Each path below is one point turned by a fixed rotation once a step. After each direction that follows a path, write how fast that rotation turns it, in degrees per step (0 if it stays still).
Each turn is a multiple of 5 degrees from 10 to 175, or 0.
Each row of a path follows its step; steps can be skipped.
Path 1:
step 0: [-12  -7  17  -7 -23  19   5   0  15  27  -7   7  12   4 -16  15 -13   1
  -4  -6 -15 -29  13   4  27  -4 -18  -4   4   0   8   4 -10  21   3   0
  -4   6  -7  -2  -7 -10  12  -8 -16  -3  20  21  19  28 -22   3]
step 1: [  0  16 -21  -5  -5   7 -19  20  -5   7 -31  26   5   0  10 -30  -8 -30
  -9 -14  14  23  -2   9 -12   5 -10 -13   0  -4  -7  -5  -9 -12 -20   1
  -3 -21  14  16   4  10   5 -16 -14  -5  -2   5 -20   5   7   2]
step 2: [  1   6  23 -17  -1  11  -8  18  -7 -18  10 -24  11   0  -6  -3  13   6
  24  -4   0  11   3  14  -5  16  16  -8  10   9  26   9   2  34  -8 -35
   0  17  21 -10   0  15   0   6   3 -12  -1   0  17 -12   6   6]
step 3: [  4  -2  -3 -21  12 -22  18 -15 -13  16  -1 -12  11  14   7  10  10  -4
   1   4  -1  -1   2  -5  18 -14 -25  20  -2  23 -11 -10 -27   5 -13  12
 -22   9  -8  22  30   0  -6 -13  10 -10 -13 -16  -7   7  12  -6]
step 4: [ -8 -12 -13 -16 -13 -29  -9  -7   1  13  -9   1 -15  -8   9  20 -16  -6
  -8  -2  20   6  17   8  -9  29  -1 -11 -17 -14   0  10   6   1  35   4
   6  -3  15 -17   2   3 -16  19  -2 -19  -6  -1  20  10  -5  14]
step 5: [ -6 -10  10   2  26   7   8   0   2  -2 -15 -10  17 -30  -1  -2 -15 -11
  -6  -2  30  -6 -24   3  14  -3  -6  12  14  10  -6   6  11   6   4 -16
   5   8 -20  14  -2 -25  22  10 -26 -16  10  14 -13 -17  -2  -8]
step 6: [  9  19 -14  28   2   4   9 -15  -7 -18  12   2   7   8   4  -6  24  -5
  -1   3   9  24   7  14 -30 -11  11  13 -19   2  12  20   1 -15   8 -29
  -5 -13  -8   4  20   0 -22  -1   3   2 -11   6 -13  21  -1   8]
step 7: [ -6  -2  20  -6   9 -17   6 -13   8   7  27  -2  -7 -26  10 -16  14   8
  10  -7 -24 -17 -24 -44   8   1   6   2  -5   3 -15   5   1   5  10 -10
   7  -3   2  -4   2  19   6  13  10  -1   5   0  29   3  20   8]
step 8: [  5  -6  11  16 -14 -19  -2 -22  15   5 -17  12 -17   3   6  10  -4   8
   3  14   6  22  -6 -10  -3   3   9   2  -4 -10 -13 -20   1  -9 -15  23
  -9   6 -23 -19  13 -16 -20 -15   0  -9  -6  14 -11 -13 -12 -41]
step 9: [  5  10  -9   2  -5  12   1   5   0  -6   7   4  17  -2  -1 -15 -17   3
  -7  33 -13   7  20  10   1   9   0   4   5 -21 -18   8  28  10  39  -8
  -1  -5   1  -5 -29 -26  18   9   9  24   3  -2  12  -2  14  -4]
step 10: [-25   5 -20   0   0   8 -14   0   4  -4   0   9 -19  -2  13  -1  29   3
  10   4   1 -13 -11  -3  17 -38  -9   7  23  11  -1   7  -5   7 -15 -15
   7  -5  -4  -1  -2   0   2  -1 -16  32  12  10 -16   4 -35  -5]
[ -6  -6   3   1   0   5  -9  -1   0  -3  -5   4   0   1   1  -3  -1  -3
  -4 -10  -1  -3   2   1  -2  -7   6   0  -1   8   4   1   8  -6   5  -2
  -4   1  -6   5   2  -1   5   1  -3   2   0   1   2   7  -3   4]  70
[ -5   3   3  -6  -3  -2   2   3  -5  -3   0   5  -5   1  -3  -2  -2   8
  -7   1   0   5   5   4   0  -1   0  -7  -5  -6   3   6   3  -7  -1  -4
   4   8  -1   4   1   1 -10   4   3   1   0   6  -2   1   6  -1]  155
[-3 -2  3 -1 -5  0 -1 -6  1  5  3  6 -2  1 -7  0  2  3 -2 -1 -2  0  2 -5
  2  6 -6  4 -6  3 -2 -2 -3 -1  4  4  3 -3  6  4 11  5  5  5  1  2  1  7
 -2 -6 -8  4]  100
[-2  2 -1  0 -1 -8 -2  6  6 -3 -7  4 -5 -4  6  0 -5 -3  4 -2  6  0 -2 -3
  1 -2  3 -1  0  3  1 -3 -2 -5  1  2 10  4  1 -8 -1 12  5 -2 -3 -1 -1  3
  1 -5  3  1]  115
Path 2:
step 0: [ -6 -33  -9   2  -4  16  -5  -8 -31  -4  -2 -10 -13 -11 -32   5  18 -12
  22 -10 -31  17   3   3  -5   9  -8 -16  14 -20  17  18  -6   2   8  -4
 -15   4   9  23  17 -13  -9  13 -23  20  -3  12   3  -7   5  23]
step 1: [  0  -3   2   0   6  -4  29  16 -41 -10  19  13  19 -13 -15   5   6  12
   9 -16 -10  -7 -22   0  -4  11 -14  -7  24  -5  -5  22   1 -32  25 -18
 -25 -18  15   7  11  10 -20   9   0  10   0  -4   2  -3 -15   8]
step 2: [ -6 -25   5   2  12   2  32  -3  -6 -22  16  11   3  28 -24  10   1  12
  -4  -8 -12   2  -9   8 -22   3   9  13  32 -20  26 -12 -10 -10  19 -22
  -6 -18  10  -2  12 -19   4 -22   8  -4 -23   7  19   1   5   3]
step 3: [ -4 -23   5   9  17  29   0 -13 -27  -4  -5  -6  -6  20 -40   4   0   7
  10 -25   5   0  15 -28   3  -1  -6 -16   5 -19   4  -2 -15   0  29  -8
   7  -6 -14  17  13  -1 -17   0   7  -7  -3  13  27  11  -5  28]
step 4: [-11 -16 -21  10  12 -12  -1  16 -31   7  23  -3  13  23 -21  11 -19  10
  11  -9  17  -8   3 -17 -15  17  -6  -2  30 -10 -15   7  -3 -11  22  -4
 -14   2  14  25 -11   4 -30  16  23  -7   9  -1   7   2  18 -13]
step 5: [-13  -8   6 -21  21 -18   3  25  -7  -7  19   4 -15  31  -6   3 -17   7
  -2  -3 -13 -10  17  -3 -14   6  27   9  24 -15  23  18 -21  11  25 -17
 -12  14  -3   7 -12  16 -15 -17  -7  11 -12  -3  26   7  11   3]
step 6: [-21 -19   9   8   5  -4   0  15 -21  -7 -16 -10 -19  26  -7  11   6 -25
  -8  -8 -25  14  10 -30  16   8  -7 -14  24 -10  14  -2 -16  10  30   7
 -10  -1 -20  26 -14   1 -10   3  -6  10   3  11  16 -22 -14   1]
step 7: [  4  -3 -32  -5  11  -7   9  17 -16   2  15  -8  -9 -16   0  33  -4  -8
  -8 -17 -23  21   6  -3  -7   0  -4 -10  33  -3  -9  24  12 -13  27 -20
 -16   2  -3  42  -6   3  -9  15  -3 -13  -5  -2   5 -19   8   9]
step 8: [ 14  10  -5  -4   0  -5  26  24 -15  -2  14  -7 -19  13  -1  24  -8  -2
  13 -12  -6  15 -30  27  -6   6  16  15  25 -16  33  26 -29 -11  28  -6
   1 -15 -11   8  -8   5  -1  -4  -1   6  -3   7  14   2 -10  12]
step 9: [ 11  -6   4  28  17  22  14  11  -8   5  -6   4  -4  16 -10   5   2 -20
   6 -35 -17   8   6  -5  17  25 -18   0  22  -6  36  -4 -13 -19  23 -12
   1   6  -5  -4  -4 -26 -11  -1 -16 -11 -10  27   8  -9   4  11]
step 10: [ 15 -16 -17   2   3  10  -3   3 -32   6   9  -5  -1  -3 -24  12   3  -6
  24 -27  -8  11   9   9 -31  15  -2 -28  13   0  20  16   9  -1  18  -1
  -8  -1   5  19  11 -25 -33  23   1   2 -21  -3  -7   9  11   2]
[-7 -2  2 -1 -3 -1 -3  3  6  2 -2 -4  2 -2  6  2  8 -2 -6  6 -5  6 -6  5
  3 -2  0 -4  7 -4 -1  8 -3 -3 -6 -3  2  2 -3  1 -8  3 -4  4 -8 -2  4  0
  3 -1  2  3]  45
[ 0 -5  2  3  3 11  0 -9  0 -5 -3 -1 -8  2 -4  2  1 -2 -3  2 -8  5  2 -1
  0  6 -3 -1 -3  3 -5  1  3  4 -3  3 -6  6 -8 -1 -2 -3 -4  4  5 -5 -2  0
 -3  1 -3  1]  110
[-2 -8  5  0 -1  7 -2  3  5  9 -5 -2  7  1  1 10 -3  2  7  1  0  1  3  5
  3  0  6  2  0  1 -3 -4  6  1  5  2 -4 -3  0 -7  1 10 -1  0 -1  0 -3  0
 -5 -4 -1  1]  0
[ 0 -3  0 -1  4 -1 -8  5 -1  2  1  3  4  3  0 -5  1 -7  8  2 -3 -4  2  1
  0  8  1 -3 -4  3  3  7 -1 -1 -2  4 -3 12  4 -7  1 -1 -6  0 -3  8  3  1
  1  2  5 -5]  70
[ 3 -1 -4 -3  3 11  5  0  5  0  0  6  5  2  4  4  2 -6  3  0  1  3 -5  2
 -4 -3 -3 -6 -1  1  1  3 -5 -9 -1  0  4 -2  1 -3  8 -1  1 -4  8 -7  3  4
  7  0 -2 -1]  55
Path 3:
step 0: [ -3 -17   5 -17   1   0  -3   9  22  -8 -17 -16 -17  11 -16  -8  10  36
  16   1   9   2 -16  -7  -3   5 -19   1  -6  29 -14  -5  14  -7  -3 -34
  16 -10  -9   3  16  -5  -8  29  14 -13  -5  -5   5  -2 -16   2]
step 1: [ -6  24 -14  23 -16  -3   8  17  15  12   9  16  14 -15 -15   4  12  -4
  -9 -30 -20  21  -4 -12  -5   1  -8   1 -14  -4  -4  -2  17  -2 -24  25
 -19  -6   5  -7  28  -9  -5  -5  16  12  -5   1   3  11   8 -22]
step 2: [ 11  -5  16  16 -12  -5  35  -7  -1  -7  17   5   0   8  26 -14  -3   9
  10   7  11 -19   6 -27  15  -9  16  -5  -9  -7   8  10   1  -2 -11  -8
  23  -6  17  15  -1  25   6   0  -8 -24 -16  -5  35   1 -14  -5]
step 3: [ 11  15  -9  -2  -5 -10  -7 -13  46  -5 -23  -6 -11  32  -9  -4   7  -6
  -1 -10 -22   0 -29  -1 -12  -3   1  -6  -3   4  12  10  -8  -8  -3 -21
   1   4 -26 -19  -8 -20  11  24 -10   9  -6   0   5  -8   0 -10]
step 4: [-12 -13  14  10  -6  18  -4  19  -9  10   0   5  15   9   9  38  -8  13
  -4  -7 -16  17   2 -24  16  -3   5   5 -21 -30  -2 -15  10  15  -2  -5
  -9 -23  14 -22   0  12  10   7  17  15  -8   9  -3  13   9 -15]
step 5: [ 22  -9  11 -12   1 -34  12  22  14  11   3   8  -4   3  10 -10  -4  26
 -20  18   6  -4   5 -11   5   3  -4  13  -9   3 -18  13 -11 -13  -9   7
  10 -14 -23   9  12  -2  -4  15  -1 -28 -25 -21  11  -6   4  24]
step 6: [-14   0   8  19 -11  -7   4   0  12  -6  -8   5  -4  -2 -23 -15   9 -19
  10 -17  15   3 -28   5  -7   1 -28  -1 -11  -4   4  -3   0 -14 -18  -3
 -12 -11  -1 -16   0  -1  -9  15  11  40 -21  11   6   6 -37  -2]
step 7: [ 12  -2   2  21  -4 -12   4   8   4  -9  -4  23  27   5  12  18   7  34
  19  -4  -7   1   5 -41  13 -15   8   7  15   5  -1 -19   8   4 -12  -1
  10   0  10  18  -2 -17  -3  -5  11 -12  13  21   8   4  -5 -22]
step 8: [ 23  15  22   2  -4  -6  17  -2  18   0  14 -30  -6  31  11 -21   8 -18
   2  -3 -24   5  -6  -2   7  -2 -14   9  -2  -3 -10   9   4  15 -16   4
 -10  -2 -31   5   3   4  10 -12 -10  -5 -29 -18  12 -15  15  -4]
step 9: [-20  14   2  30 -25 -11  -7 -13   7   2 -15  10 -19  13 -19  34 -20  -1
  11  14   5  -5   6  -8  13   8  19 -15  -7   0  -2  -9   0   4   1 -19
   4 -18   4 -25  -5   7 -12  16   2  25 -13  -2  18  -6  -6   7]
step 10: [  6  -2  18   5  17  13 -11  15  -6   8 -18  18   2  21  23   2  12  26
 -17   1  -5  23  11 -17 -10  -4  -9   4 -30   2   0  -7   4  -8 -20 -15
   9  20 -14  17   1 -26  -7  17  14 -16 -10  -1  -4  18   7   3]
[  2  -4  -1  -1   5   1   4   1   3  -5   4   1  -7  -1 -11   4   2   2
  -2   2  -2  -1  -9  -2  -5   3   0  -4   5  -2   2   5   2   4   1  -3
  -9   5   1   2   1  -3   0  -1  -3   7  -4 -11  -1  -5  -1   0]  135
[  0   4  -5  -1   7  -8   4   5   2  -4  -6  -1   0   2   4  -5   7  -1
  -1   3  -3   4   2   1  -5   5  -2  -6  -4  -1  -2   4  -1  -4  -4   6
  -3   4  -5  -3  -2 -11   0  -2  -1   1   3   3   2   2   9   2]  155
[-4 -4 -1  7  4  1  3 -3  1 -2 -9 -1  2  4 -3 -1 -8 -6  3  0 -5  2  0 -1
 -2  8 -4  3  0 10 -8  5 -6 -3  6  0  1 -3  5 -1 -2 -1 -4  7 -4  0  0 -2
 -3  1 -4 -7]  120
[-3 -8  2 -2 -6  3 -4  1  5  3 -3 -2  0 -1  0  4  5  0 -1 -2 -2 -5  4 -2
 -2  4 -5 -3  4  3  3 -4  5  0  2 -1 -8  5  0  9 -6 -5  5  9  6 -1  1  7
 -1  4  3 -5]  110
[-6  0  0  4 -6  0 -1  9 -3  5 -1  0 -4  0  1  5  2  1 -9 -2  5  1  1 10
  1  3  2  0 -3  6 -4  7  3  3 -7 -2 -2 -3  4  3  6 -2 -8  5  2 -2  0 -3
  1  0  0  7]  80
[  0   1  -2  -6   0  -2   0   1   2   7  -4  -4   1   7   3 -10   5   0
   2   1   4  -8  -2  -1   1   1   1   2  -2   3  -7   2  -2   4  -4  -1
   5   7  -3   2  -1   3   8   2   5   0   1 -10  -7  -6  -4   2]  135
[-1 -4 -2  3  1  3 -4  0  5  7 -7  1 -5  3 -2  1  1  2  7  1 12  4 -4  6
 -2 -3 -2 -5  3 -4  2 -5 -1 -6 -3 -7  4 -1 -2 -1  0 -2  0  2 -6  5  8 -1
  6 -2 -1 -3]  115
Path 4:
step 0: [ -9  -3 -11 -14 -10   3  13  -1 -25  12   4   2  11  -7 -18   0  18  12
   2 -14 -23   7  49 -10   2   9 -17   2 -19   0 -29 -15   6 -12 -10   7
  16 -23   9  -1  14 -10  -4  -7   1  -6  -6   8  12   5  22   2]
step 1: [-25  -3   7  -8 -30   4 -10   9   3 -15 -21   8 -23   4   3  -5 -15 -14
  11  33  17  11   5  -4  -5 -19  -1 -10  10 -16 -14   9   1  -7 -11   4
  -1  -2  -5 -30   6  13  -1  -8  21   1  12  -7  32  -1  -1 -27]
step 2: [  6 -13   2  17  15  -7  -2  -5   6  18 -22 -20   3  -4 -28   3  34  -5
  12   0  -8  12  23  -9  -7 -12 -13  -2 -23  15 -10  -8   1  18  15  17
   8 -21   0 -11  14   5  -1  -9  12  -6 -18   9  11  22  26   7]
step 3: [-18  10  15 -29  -5  14  -4   2  -9 -12  -4  10 -16  29  -1   0   4   9
 -10 -11   6  -2  11  -4  -2  -5  -5  -8   6 -23 -37 -14  -3 -25   0   1
   6  -8   8 -17  13 -10  22  -5  -4 -13  13   2  43  -5   2  -9]
step 4: [ -7 -10   5 -16  -1  -4  -6  -1   6   1 -30  -7  -8   1 -14   4  -1  -3
  26  27  -4  33   0 -18   0 -12   2   9 -29  -1 -16  -3   3  16  12   7
  16   2  -5 -15   4  35 -22  -3   8  26   9  -4   1  17  13  14]
step 5: [-28  11  -8 -19  -1  -1  -7 -14  13   9   3   1  -9  11 -27 -21  31  21
 -10  -5 -10   0  17 -17   1  17 -12   4 -10   3  -4  -5   0  -6  -6   8
  15 -28  -4  -1   9 -16  19 -12  10 -24   0   3  27   6   5 -20]
step 6: [-10  -1   6  -2  -6   4   3  19  -7   3  -5  -7   8   3   0  -8 -28  12
  21  22  10  42   9 -20  -8 -21 -18  -1   8 -25 -11  -1   1  -7   8   0
   6  12   0 -32  11   6  -4   2   0  15   2   9  33  -5  17  10]
step 7: [-24  -2   9  -8  11  -5 -13 -21  15  -2 -11   0  23 -21 -27   4  28  -8
  11   5 -12   0  29 -16 -16   4  22 -14 -27   6 -23  -2  -6  -4  -2  10
   0 -21  -6  -6   8   7  -7  -8  14  -8   6  12   5  16  -2 -19]
step 8: [  0  -8  -1 -11 -38  11 -16   6 -18   5 -12   5  -3  18   4  10   8  10
 -13   7  -4  19   1  -6   4   8 -31  -1   6 -32 -12   2   9   3  -4  20
  20  -5   2 -27  19 -14  10  -4   8 -10  -8  14  30  -4  14  -1]
step 9: [-12   0  15  19  11  10   8  -7   8   0 -22  -6 -13 -10 -10   1  -4  -8
  38  12   2  16  21 -17 -25 -16  10   9  -6  -6 -26 -26  -4  11   4   1
  11 -11 -20   3   4   9 -15 -13   1   0  18 -14  19  18   8 -16]
step 10: [-13  -2   4 -34   8  -7  -8  -5  14   6 -16  -9   1  13  -8 -18  35  -3
 -11  13  -5  -2  -3   2   8   5 -18  -1  -9 -25 -22   0   2   0  15  10
   1 -12  16 -20  -6  -6   7 -15  23 -21 -12  29  18  -2  10   3]
[ 2  1  2 -1 -3 -1 -1 -2  0 -4 -4 -7 -4  0 -2  1 -1  3  2  4 -5  0  0  0
  6  4 11  2 -1  9  5 -2  0 -3  6  5 -3  5 -1 -2  3 -8 -1 -5  4 -8 -1 10
 -4  1  3  2]  135
[ -1  -2   3  -3  -5  -7   2   5  -1  -3  -5  -3   2  -3  -3  -9   0  -7
  -2   5 -10   0  -4   6  -2   2   5   3  -6  -1  -8   3   0  -8  -6   2
   0   2   3   2  -5   4  -1   1  -6   4  -4   2   1  -3  -6  -1]  115
[  0 -10  -3  -2  -1   2   0   0  -4  -1  -4   0  -3   7   0  -5   2   2
   0   4  -1   5   1   6  -5  -2  -1  -3   3  -6   7   1  -5   1   6  -2
   2  -5   7   1   1  -2  -6  10   3   5  -3   9  -5  -2   1   4]  170
[ 9  5  0  6  2  6  2 -5 -1 -2  9 -2  1  0 -2 -2  1  0  3  2 -4  3  8  4
 -1  0  8  4 -8 -1  3 -4  3 -2  5  2  3 -6 -3  1  2  7 -1  2 -4  3 -4 -4
 -2 -5  8 -4]  160
[ 5  2 -1 -2 -1 -6  5  3  1  0 -1 -1  6 -3 -3  6  2  4  2  7 -4  8  3  9
  7  1 -6  1  4 -1 -4 -3  4  8  2 -6  0  2  1 -3  2  0  3 -1 -2  1 -6 -3
 -4  3 -1  8]  170
